T: 3 groups of rows, each row roughly a mix of its group's hidden directions; some rows fit no group:
T (100 x 10):
[-166 305 -93 225 136 -75 108 220 55 404]
[-157 -237 130 247 278 279 279 -105 45 -158]
[231 400 56 -48 -205 -160 149 22 301 174]
[-181 342 76 47 113 79 -139 130 -139 444]
[337 0 67 118 -38 -108 496 -49 100 166]
[-322 311 86 170 317 79 -124 31 29 263]
[-89 237 -72 21 -32 90 230 384 -303 243]
[495 -44 16 -36 -274 -88 237 32 -50 199]
[171 3 264 266 305 2 373 138 -91 -36]
[-132 297 141 20 33 62 -313 232 -142 357]
[226 -167 -186 114 131 -187 463 -26 -163 -99]
[-234 164 123 75 372 18 -315 143 -64 256]
[-28 -459 -314 -125 -49 65 211 -85 -138 -165]
[211 -289 -246 -148 -151 -57 426 37 -85 64]
[-303 -97 51 199 412 164 -91 -156 30 239]
[18 156 -133 -20 149 150 329 225 -256 345]
[7 203 339 92 97 138 48 139 51 462]
[172 -181 226 74 -63 -24 149 -123 303 421]
[-68 63 330 150 270 348 93 102 -278 -10]
[-113 -297 -142 -227 -219 73 -11 -147 93 -417]
[143 354 75 -88 -225 -233 232 332 11 44]
[103 387 -101 151 -79 39 215 225 -354 -79]
[-119 338 7 10 190 157 342 284 182 99]
[156 -232 -225 -107 -168 -63 475 14 -73 -161]
[-80 -250 -194 -188 -89 25 157 -101 -3 -495]
[338 309 206 -27 -166 -56 158 136 -104 304]
[122 364 298 38 -45 -31 -113 58 227 348]
[-14 -472 150 119 213 225 37 -247 100 45]
[12 -121 -339 -244 -386 -169 -113 -1 -132 -183]
[350 -138 19 54 0 -137 363 105 -312 161]
[216 41 -202 -303 -303 -280 -141 85 -225 -34]
[-302 200 175 6 25 288 -198 189 -50 328]
[328 37 168 82 18 -349 -353 -83 68 -168]
[-92 226 270 232 312 130 -243 -73 233 102]
[-22 -477 -307 -113 0 100 247 -127 -88 -22]
[202 -369 115 142 242 54 202 -256 147 -174]
[294 -2 -175 -95 -116 -308 177 -131 248 -292]
[-151 -34 259 236 204 18 40 144 -240 403]
[-35 474 240 -66 -144 133 -115 242 170 57]
[-497 -150 -212 -128 30 141 31 70 -35 -267]
[259 -22 -324 -229 -238 -187 267 14 129 -160]
[361 19 -8 -141 -196 -8 165 9 135 -442]
[379 -232 127 92 238 128 327 -161 -43 26]
[232 122 -214 -271 -310 -117 -236 -182 61 -200]
[99 422 302 57 10 -215 -192 112 185 133]
[-286 33 189 168 265 279 -142 33 -190 279]
[-310 -12 259 186 311 322 -104 58 -6 133]
[-33 -549 81 -9 -82 75 -102 -233 164 131]
[283 -270 -68 -157 -377 -143 225 128 -65 -122]
[-27 442 100 170 82 6 -336 138 -37 235]
[-159 345 -326 -142 -196 -250 -108 159 -30 -144]
[-228 -399 -171 4 170 183 -126 -273 -12 -190]
[106 -495 -110 -94 -41 -171 3 -279 201 -61]
[-34 127 -76 11 111 77 515 137 -53 319]
[-114 86 -40 -147 -247 84 -203 41 201 -485]
[-286 75 -71 -91 205 77 -145 -75 204 -462]
[27 -168 -238 -175 24 -75 455 121 -24 293]
[246 -319 -207 36 118 -106 344 -109 -176 -191]
[-251 -202 -149 155 356 139 100 -245 -79 -241]
[-211 103 74 360 412 214 106 65 -88 29]
[169 -280 75 62 73 -43 -256 -407 201 -188]
[-281 -172 206 -63 63 298 -228 -305 -12 -191]
[-168 -120 170 -108 -79 369 -258 -94 201 298]
[297 -59 108 -94 -37 -139 -228 -5 110 483]
[108 -359 71 -332 -154 27 59 -178 39 -336]
[18 -310 -72 -141 -405 -134 -5 46 118 -333]
[402 -121 -72 -126 -243 -195 361 24 42 59]
[-16 40 -45 62 173 210 301 43 -99 496]
[140 421 312 88 64 55 100 113 114 293]
[-291 471 121 113 75 82 9 261 -87 -86]
[-430 238 -170 -34 179 53 -226 223 -106 -110]
[-138 498 104 -77 -76 32 -250 161 164 156]
[141 -73 316 190 141 124 110 71 -229 405]
[-364 -201 -198 34 97 383 91 -38 -215 -68]
[-24 321 282 -257 -273 126 -94 133 146 208]
[-251 -277 -323 -132 60 101 363 62 -125 -55]
[-204 479 78 23 107 60 -152 260 -40 212]
[-32 328 412 152 118 160 -94 136 122 -218]
[203 -225 162 94 -132 -324 193 106 -140 335]
[210 370 240 50 -272 227 -163 179 -39 60]
[-11 134 318 234 272 129 -3 64 25 401]
[270 -23 -105 -71 -301 -320 199 165 -104 -266]
[102 7 -164 1 -147 -189 218 216 -291 -396]
[142 226 -66 -185 -376 -104 185 238 -150 234]
[-254 345 154 29 5 -81 -357 192 9 -227]
[246 104 -193 37 70 -375 336 18 51 -243]
[-107 -286 -258 3 60 187 435 -109 -116 -132]
[-259 -301 -126 16 29 449 -73 -206 -80 -2]
[273 23 10 -234 -404 -135 140 -112 294 -1]
[-62 310 138 19 172 447 -116 100 -215 -111]
[-199 361 210 5 95 122 -32 87 192 383]
[249 9 -8 -133 -357 54 -26 -164 -13 -439]
[1 423 109 -206 -210 263 -195 154 111 96]
[92 370 207 -106 -81 -56 -351 118 30 290]
[160 467 237 56 -77 -110 42 229 35 231]
[-6 115 -84 -249 -503 -82 -29 96 176 216]
[239 -149 13 -240 -478 -79 52 -37 213 -94]
[252 242 36 -23 -149 -129 452 171 27 182]
[184 -359 253 102 277 -41 -184 -177 -45 219]
[201 6 -233 142 345 -219 255 -200 -110 -175]
which group is each row in? (one row of each group first):
[267 -6 393 -4 106 159 395 -81 56 -42] | Q
[-353 344 29 122 275 87 -241 -10 22 173] | Y
[62 9 57 -103 -62 -407 -390 93 75 -276] | G

[341 45 11 122 11 -261 221 34 -43 421] | Q
[-147 197 -523 -147 76 15 -19 -52 -151 -205] | Y
[191 451 171 -79 -246 -179 -55 192 74 129] | Y
[-282 173 -214 -26 -136 -74 -102 282 -374 -143] | Y
[-153 -163 -143 138 133 232 325 -230 -55 -328] | G
[319 -148 -95 -7 19 -65 496 -89 14 198] | G
[-261 411 -3 178 208 135 -211 196 -123 31] | Q
[-127 263 287 214 140 195 -171 104 47 342] | Q
[-427 -18 -250 -55 -241 -222 -95 248 -50 -33] | Y
